[[ 0.70  5.66 -4.20  0.10  1.62  1.89  3.72]
 [-3.06  1.81  2.54  6.06 -7.08 -2.30 -7.14]
 [ 1.55  0.25  7.46  3.90  5.63 -6.99 -1.71]
 [ 6.99 -4.35 -1.86 -4.47  6.71  1.13  0.29]
 [-0.09  2.00  3.36 -5.02  5.04  4.12 -4.38]
 [-1.64  7.43  4.46  0.67 -3.65 -6.41  6.40]
 [ 2.76 -1.40  6.67  7.49  5.99 -2.52 -6.90]
 [ 5.47 -5.75 -1.52 -0.74  1.35 -7.53  1.64]
 [-6.59 -2.60  2.79 -4.30 -0.95 -5.88 -3.41]
 [ 4.21 -6.71  2.50 -0.25 -6.23 -0.73 -1.27]
 [ 3.96 -2.08 -1.67 -3.13  6.12 -5.23  1.38]
 [ 1.64  1.82  0.28 -1.67  4.08 -5.05 -4.36]]
:
[[ 1.64  1.82  0.28 -1.67  4.08 -5.05 -4.36]
 [ 0.70  5.66 -4.20  0.10  1.62  1.89  3.72]
 [-3.06  1.81  2.54  6.06 -7.08 -2.30 -7.14]
 [ 1.55  0.25  7.46  3.90  5.63 -6.99 -1.71]
 [ 6.99 -4.35 -1.86 -4.47  6.71  1.13  0.29]
 [-0.09  2.00  3.36 -5.02  5.04  4.12 -4.38]
 [-1.64  7.43  4.46  0.67 -3.65 -6.41  6.40]
 [ 2.76 -1.40  6.67  7.49  5.99 -2.52 -6.90]
 [ 5.47 -5.75 -1.52 -0.74  1.35 -7.53  1.64]
 [-6.59 -2.60  2.79 -4.30 -0.95 -5.88 -3.41]
 [ 4.21 -6.71  2.50 -0.25 -6.23 -0.73 -1.27]
 [ 3.96 -2.08 -1.67 -3.13  6.12 -5.23  1.38]]

[[ 1.58 -0.38 -0.79 -2.95 -0.03 -0.11  0.14 -2.51  0.86]
 [ 0.17 -0.21  2.72 -1.33 -0.74 -0.56 -0.82  0.59  2.13]
 [ 2.58  0.08  1.46 -1.28  0.13  0.11  0.09 -3.23  0.42]
 [ 1.12  0.34  0.46  2.12  0.52  0.52  0.30 -1.11 -2.98]
 [-0.27  0.57  1.33  2.58  0.23  0.27  0.09  0.64 -0.31]
 [ 3.77 -0.04  3.76 -2.45 -0.27 -0.17 -0.39 -4.14  1.48]
 [ 4.57 -1.40  5.40 -7.92 -1.65 -1.32 -1.81 -4.07  2.78]
 [ 3.01  1.65 -1.72  3.82  2.11  1.69  2.27 -5.80 -0.98]]
:
[[ 3.01  1.65 -1.72  3.82  2.11  1.69  2.27 -5.80 -0.98]
 [ 1.58 -0.38 -0.79 -2.95 -0.03 -0.11  0.14 -2.51  0.86]
 [ 0.17 -0.21  2.72 -1.33 -0.74 -0.56 -0.82  0.59  2.13]
 [ 2.58  0.08  1.46 -1.28  0.13  0.11  0.09 -3.23  0.42]
 [ 1.12  0.34  0.46  2.12  0.52  0.52  0.30 -1.11 -2.98]
 [-0.27  0.57  1.33  2.58  0.23  0.27  0.09  0.64 -0.31]
 [ 3.77 -0.04  3.76 -2.45 -0.27 -0.17 -0.39 -4.14  1.48]
 [ 4.57 -1.40  5.40 -7.92 -1.65 -1.32 -1.81 -4.07  2.78]]

[[-1.64 -0.96 -6.69  0.10  0.19 -1.63 -1.04 -0.21  0.60]
 [-2.84 -1.74 -5.46  0.65 -0.27 -2.51  0.60 -0.20  2.15]
 [-3.31 -2.34 -3.16  1.07 -1.11 -3.03  1.69 -0.18  3.44]]
:
[[-3.31 -2.34 -3.16  1.07 -1.11 -3.03  1.69 -0.18  3.44]
 [-1.64 -0.96 -6.69  0.10  0.19 -1.63 -1.04 -0.21  0.60]
 [-2.84 -1.74 -5.46  0.65 -0.27 -2.51  0.60 -0.20  2.15]]

[[ 5.08 -2.91 -3.11  7.32  0.04 -3.62 -1.61 -0.72 -1.67]
 [ 1.83 -1.32 -0.03  3.87  2.75 -3.48 -6.34 -3.16  0.66]
 [ 5.39 -8.00 -7.42  6.04 -3.86 -4.92  1.33 -2.99 -6.56]
 [-1.74 -1.01 -0.82 -3.27 -1.61 -0.22 -2.01  0.18 -1.06]]
:
[[-1.74 -1.01 -0.82 -3.27 -1.61 -0.22 -2.01  0.18 -1.06]
 [ 5.08 -2.91 -3.11  7.32  0.04 -3.62 -1.61 -0.72 -1.67]
 [ 1.83 -1.32 -0.03  3.87  2.75 -3.48 -6.34 -3.16  0.66]
 [ 5.39 -8.00 -7.42  6.04 -3.86 -4.92  1.33 -2.99 -6.56]]

[[-0.80 -0.11  0.01  0.11  1.21  0.88 -0.16  0.04 -0.18]
 [-0.75  0.17  0.22 -0.59 -0.07  1.16  0.24  0.25  0.14]
 [ 0.82 -0.12 -0.92  0.42  1.31 -3.48 -0.59 -0.68 -0.11]
 [-1.06  0.75 -0.74 -0.23 -2.18  1.87 -0.24  0.07  0.37]
 [-1.79  0.04 -0.17  0.02  1.19  2.19 -0.10 -0.09  0.05]
 [ 0.26 -0.21  0.38 -0.15  1.29  1.54  0.30 -0.09  0.13]
 [ 1.98 -0.13 -0.34  0.19 -1.30 -6.41 -0.20 -0.22 -0.21]
 [-0.86 -0.03 -0.18 -0.35  2.12  0.98 -0.08 -0.17  0.05]
 [ 0.17 -0.13 -0.15  0.04  0.82  0.44  0.34 -0.68  0.53]
 [ 1.09 -0.07  0.72 -0.01 -1.02  0.74  0.12  0.67 -0.34]]
:
[[ 1.09 -0.07  0.72 -0.01 -1.02  0.74  0.12  0.67 -0.34]
 [-0.80 -0.11  0.01  0.11  1.21  0.88 -0.16  0.04 -0.18]
 [-0.75  0.17  0.22 -0.59 -0.07  1.16  0.24  0.25  0.14]
 [ 0.82 -0.12 -0.92  0.42  1.31 -3.48 -0.59 -0.68 -0.11]
 [-1.06  0.75 -0.74 -0.23 -2.18  1.87 -0.24  0.07  0.37]
 [-1.79  0.04 -0.17  0.02  1.19  2.19 -0.10 -0.09  0.05]
 [ 0.26 -0.21  0.38 -0.15  1.29  1.54  0.30 -0.09  0.13]
 [ 1.98 -0.13 -0.34  0.19 -1.30 -6.41 -0.20 -0.22 -0.21]
 [-0.86 -0.03 -0.18 -0.35  2.12  0.98 -0.08 -0.17  0.05]
 [ 0.17 -0.13 -0.15  0.04  0.82  0.44  0.34 -0.68  0.53]]

[[-1.53 -1.01 -3.83]
 [-1.73 -1.40 -6.72]
 [ 1.02  0.68 -3.19]
 [ 2.20  2.97  3.32]
 [-0.48 -0.24  0.35]
 [ 0.64  1.27  2.25]]
:
[[ 0.64  1.27  2.25]
 [-1.53 -1.01 -3.83]
 [-1.73 -1.40 -6.72]
 [ 1.02  0.68 -3.19]
 [ 2.20  2.97  3.32]
 [-0.48 -0.24  0.35]]
---
[[ 0.79 -0.17 -3.15 -6.09  0.30]
 [ 2.19  0.54 -2.22  2.48 -0.80]
 [ 1.95  1.78 -5.30 -0.45  1.06]]
:
[[ 2.19  0.54 -2.22]
 [ 1.95  1.78 -5.30]]

[[-7.65 -0.16  3.24  2.60 -0.23]
 [ 0.60 -4.50 -6.93  2.75 -0.76]
 [-1.91 -0.16 -3.61  5.97 -4.79]
 [ 3.03 -6.45 -3.40 -3.00  2.10]]
:
[[ 0.60 -4.50 -6.93]
 [-1.91 -0.16 -3.61]]

[[ 0.42 -1.69  4.26 -2.96  0.48]
 [ 2.79 -2.96  0.33 -1.83  0.10]
 [-2.76 -5.88  6.21 -5.51 -0.45]
 [ 4.44  1.69 -2.14  1.76 -1.29]]
:
[[ 2.79 -2.96  0.33]
 [-2.76 -5.88  6.21]]

[[ 1.58 -4.47 -0.83]
 [ 0.96 -6.14  0.48]
 [-2.29  1.66  2.28]]
:
[[ 0.96 -6.14  0.48]
 [-2.29  1.66  2.28]]

[[-0.06  1.46  0.47 -1.56]
 [-7.02 -6.98 -1.72  7.75]
 [ 5.49  6.97 -0.09  4.09]
 [-0.68  1.20  0.15 -1.07]
 [ 1.14  0.85  1.76  0.28]]
:
[[-7.02 -6.98 -1.72]
 [ 5.49  6.97 -0.09]]

[[-2.65  0.15  4.56  1.40  3.37]
 [ 0.66  0.32  6.30  0.93  1.94]
 [-0.38  0.61  7.24  0.55  1.09]
 [-0.61  0.22  6.27  1.32  1.68]
 [-0.07  0.21  5.78  1.18  2.31]]
:
[[ 0.66  0.32  6.30]
 [-0.38  0.61  7.24]]
